One turn moves every row onto another: examples first, then more rows asked
fotun: [ -3   1 -17 -19   1   4   3  -2  13  -8 -24  11  -6   9  13  16   8  -8
  12  -8   4   6]
nediz: [-11  15 -28 -11   1   3 -11   6  -8 -12   8  30   6   8  16   0   6  -8
   1  -6  12  23]
vatu: [  6  -5  -9   8 -18   7  -1  -8  11 -13   3  19   1  -8  22  -5  23   4
   8  -3 -11  17]
vedo: [ -3  -2 -17 -24   3   4  -9  -2  10 -13 -24  13  -5   1  12  20   9  -4
  11 -13  -3  10]
dakes: [  6   8 -17   2 -22   5 -19   3  -7  -2  13   5   4 -16   2 -12  16 -13
  19  -8  -1  19]
mave: [ -8  33 -14 -23   0   4 -10  -1 -10  -6  -6   4   0  -2   3  16   3 -12
   9   2   4   9]
Rifur: [ 15   8 -14  10 -14  11  -2   3  -3   2  15   2 -19  -6   6  -3  18  -1
   7   4  -9  20]
gipuz: [  8   0  -9  -1 -18   3  -3  -7  11 -14  16  20   5   0  11 -10  18   4
  17 -11  -2   5]
kal: [ -2  13 -24  -5   7  -1 -12   4 -11 -14   0  26   9  -1  22  -2   4  -5
  -1 -10  18  14]
rog: [  1  -3 -16 -26   3   1  -2   1   6  -9 -17  10  -8  17   8  12   4  -6
  12  -9   6   1]
Zud: [ -4  13 -22  -5  12   9  -8   5  -6 -14   8  29  -9   4  21  12   7   6
  -6  -4  -1  25]
mivo: [ 14   1 -18  11 -18   2 -15   0 -15   2   6   2   2 -17  10 -10  17  -4
  11   0  -2  12]
boruk: [ -4   0 -14 -17  -6  10  -1   7   5 -16  -4  -5  -1   4   1  23  36 -15
   3  -2   9  18]
gos: [  2 -13  -6 -14   4   6  -8   9 -11 -10  -1 -14   9   7   5  18  23  -2
  12  -6   5  10]
Tigez: [  4 -10 -10  -5 -24   5  -1  -1   5 -14   9  17  -5   9  12 -17  21  -7
   6   2  -5  19]
dif: [ -5  20 -10 -20   4   4 -18   2 -21  -7 -14  -1   2  -6  10  13  -1  -8
   7   3  -4  15]
Nebo: [ -3   5 -22  -2  18   2 -15   6 -12  -9   1  19   2   4  27  -3   2  -5
  -3  -4   7  13]
mati: [  4  -6 -22 -24  -7  -2  -1  -3  -2 -11 -21  15  -4  14   9  18   8   2
   8  -6   7   3]
panut: [  2  13 -28  -2 -26   9 -22  -2  -9 -16  16   8  -5  11  -1   4  23 -10
   7  -4  -9  23]
Reke: [ -2  21 -11 -15  -2   5  -6   1 -24  -5 -15   1  -3  -1  12  19   1   1
   3  10  -3  18]
nuf: [  0  -8 -15 -10  -8   3  -6   4 -10 -14 -12  -7  15  -4   9  22  32  -6
   8  -4  12  11]
vofer: [  7  10 -14  16  -3  16 -16  -1  -1  -8   8  -5 -13   4  16   8  17  -3
   7  -1 -21  22]
pep: [ 19  -1 -11   7  -8   6 -14   5 -12   1  14  -2 -11 -10   6 -10  12   1
  10  -1  -8  12]
datem: [  2   1 -10 -14   4  10  -2   5   5 -13   6  -6  -2   6   0  30  30   0
   9  -8   3   9]
Tuvum: [ 10  17 -20   4 -27   1 -17   0 -10 -17   8   3   5   6   2  -8  17 -13
  12 -10  12  15]
Mavo: [  3  -5  -7  -5  -2   9   9   7  -4  -8  -5 -11   1  10   9  24  27   0
   9   2   9  14]
miku: [ 14  17 -14   6 -19  14 -16   1  -3 -23   7   4 -16  -1   4   9  22   1
   2  -8 -10  31]
Lega: [ -5  -8 -17 -26  -5   4  -7   0   1 -14 -28  12  -5   7  11  16   9  -6
   8  -7  -2  18]
Gez: [ -9   0 -11 -17  -6   9  -7   6   1 -13   0  -5  16   1   1  22  29 -11
  18 -11   8  18]
dig: [  9   9 -25  13 -10   1 -22  -6  -9  -4   9  -4   8   4  13  -5  16 -13
  12  -5   1  -2]
genir: [ 18  10  -9  16  -2   6 -17   2  -4 -12  -1 -12  -8  -2  18  -7  13  -9
   5  -7   0  10]
mugis: [  0  10 -14   0  16   8  -5   9  -7 -12  -1  20  -7   4  27   2   0   2
  -4  -4   5  25]
sotu: [ 11  -8 -16  -1 -12   0 -10  -7   9 -15   6  16  -5  -4  15 -14  28  -7
  -1  -2  -3   0]
lup: [ -6  27 -17 -18   0   1 -13  -2 -15  -7 -17   2   2 -10  10  15   7 -14
   2   5   3  10]
nebe: [ -3  29 -17 -24  -3   4  -5   1 -15  -7  -6   4 -11   5   3  16   6  -9
  -1  10   3  12]
tavu: [ 13  16 -17   1 -16  10 -11   2   3  -4  22  10 -17 -12  -3   0  21  -4
  10  -6  -9  18]
dala: [  2  25 -12 -23   1   4 -10   0 -21  -8  -3   4  -8   3   3  21   1   4
   3   6  -3  11]
Giv: [ -3  -6 -16 -25  -8   3  -4  -1  -2 -12 -20  15   1  12   9  18   3   4
  16 -11   2  15]
Zisi: [  6  11 -23  -1 -24   7 -15   2  -1  -4  14  10  -9 -14  -2  -8  26 -18
   6  -2  -4  21]
lok: [ 12 -11 -10  -8 -12   4 -17  -4   4 -22  12  19  -6  -4   9  -8  23   5
   4 -10 -13  11]
Zifo: [ -4  15 -24 -14   4   6 -11   8  -7 -20   7  31  -8   6  14   4   9  -3
  -9  -6   9  29]
lafem: [  4  -8  -1  -2  -7   7 -10   1  13 -14   9  10  -3   0  15 -19  15  -9
  12  -7 -10  15]

fotun -> vedo
mave -> lup
boruk -> Gez
Now these:
panut -> Tuvum
Rifur -> tavu
Tigez -> gipuz
Nebo -> mugis

One turn moves every row onto another: examples first, then more rows asked
soko: [ -8  10 -13 -30   6   8 -11   5 -17 -13 -18 -14  -3 -10   2   5   8  -6
 -18   4]
zar: [ -8  -7   9  -3  -8  15  -8  -2   3   5 -25 -14   1 -13   6  -8  -7  -5
 -21   9]
fupek: [ -4  -3 -20 -10  14  14 -18  10  -4  15   3 -20  11   8   2   3  -8   4
 -17  12]
piza: [ -6   2  -9 -24  14   4  10  -1  -6   3 -11 -17   7 -14 -15  -5 -11  13
  -8  -6]
lufuf: [  5 -13   9 -19   0  28   9 -10  -7   9  -3  -9  17 -13 -12   7   4   1
  -9   0]
nogod: [ -6   0  -4 -17  20   7   7  -5  -5   1 -10 -26   3  -8 -20  -1  -7  14
  -6   5]
rafo: [ -7  -2   9 -11  -2   7   2  -1 -12  11  -5   5  -1  -1  10  12  11  -3
 -19  23]
vef: [  9   3   8 -11   9   8 -12   0 -11  -1   4  -5   6  -1   9   7   5  -7
 -18  31]
zef: [ -1 -10  -5 -25   9  14   3  -9  -7 -15 -19 -18  -8  -3 -12  -8   5 -14
 -11  12]
Lenak: [ -8   3  -6 -12   5  21 -10 -10   8   1  -5 -17  -1   2  -1  -9  12  14
  -1 -18]
Pak: [ -4   3   4   0  23  12   1   9  -9  -9 -21  -9   4  -2 -18   7  -6  -2
 -21  13]
Megis: [  8 -11   3  12   5  16  -3   3  -5   0 -20   0   3   4   3 -18  -8  -6
 -13   0]
dopat: [ -7  -5  -7  -7   9  22  -6  -7   5   3   5 -17   1  11  -3   1   5  10
   2 -19]
Legan: [  9   0 -10  -7  20  29  -8   5 -20 -11   4 -12  -7   7   9  -6  -3   5
 -11 -12]
seted: [  6  -2  -9 -13  21  35  -7  -6 -11   2 -11 -20  -9   0  -3  -6  15  -9
 -24  -2]
bopet: [ -1   8   5   5   6  24  -9  -3  -3   0   3  -8  13  13   5  12   5  -6
 -22 -13]
Gugo: [-12   2   7  -3   3   6 -11  -5 -16 -15   0  -4  -7   6 -11  -9   6  10
   3   7]
kela: [  1  -6 -14 -17  10   1   3  -2  -8  24   2  -7  -6   1   4 -13  10  10
  -4   5]
lesof: [  0  -3  -5 -18   7  13   5   2 -30   4   5   2 -10  -4   2   0   7 -12
 -16 -15]
pas: [  2  -4  -4 -23  -6   7 -10   6 -19  13   3 -20  -3 -18   9  10  10  -8
 -14  -4]
nikel: [  1  -6  -8 -21   4   0   3  -4 -10  18   3  -8   2   0   7   2  11  14
   3  10]
bis: [  2  -3  11  -3   4  18 -17   4  -1 -13   7   3   6   4   2  14   3 -14
  -9  -2]
suk: [  3   5   5   2  -7   5  -7   4 -15   5 -10  -8  13  -6  17  -8 -14   1
 -21  -3]
kigu: [  0  -3  14  -5  19  22  -4   3  -6  -5   2 -12   0  -9 -14  11 -13 -11
 -24  13]
nugam: [ 10   5  -6   4   6  21  -4   8  -9   1  -1  -4  -4 -30  -8   1  -9   7
 -17  -2]
nuzo: [  2   6 -11  -1 -13   5 -13  -9   6  -5   0 -10   2 -10  -7  -4   5 -18
 -13  -4]
bes: [  6   1 -17 -10   3  20   2 -12   0  -4  -1   2  -4  -4  11 -13  -8   1
 -19  22]

Pak -> rafo
vef -> bis
Now these:
zar -> suk
bes -> nuzo
nikel -> dopat
Gugo -> lufuf
soko -> lesof
piza -> kela
zef -> pas

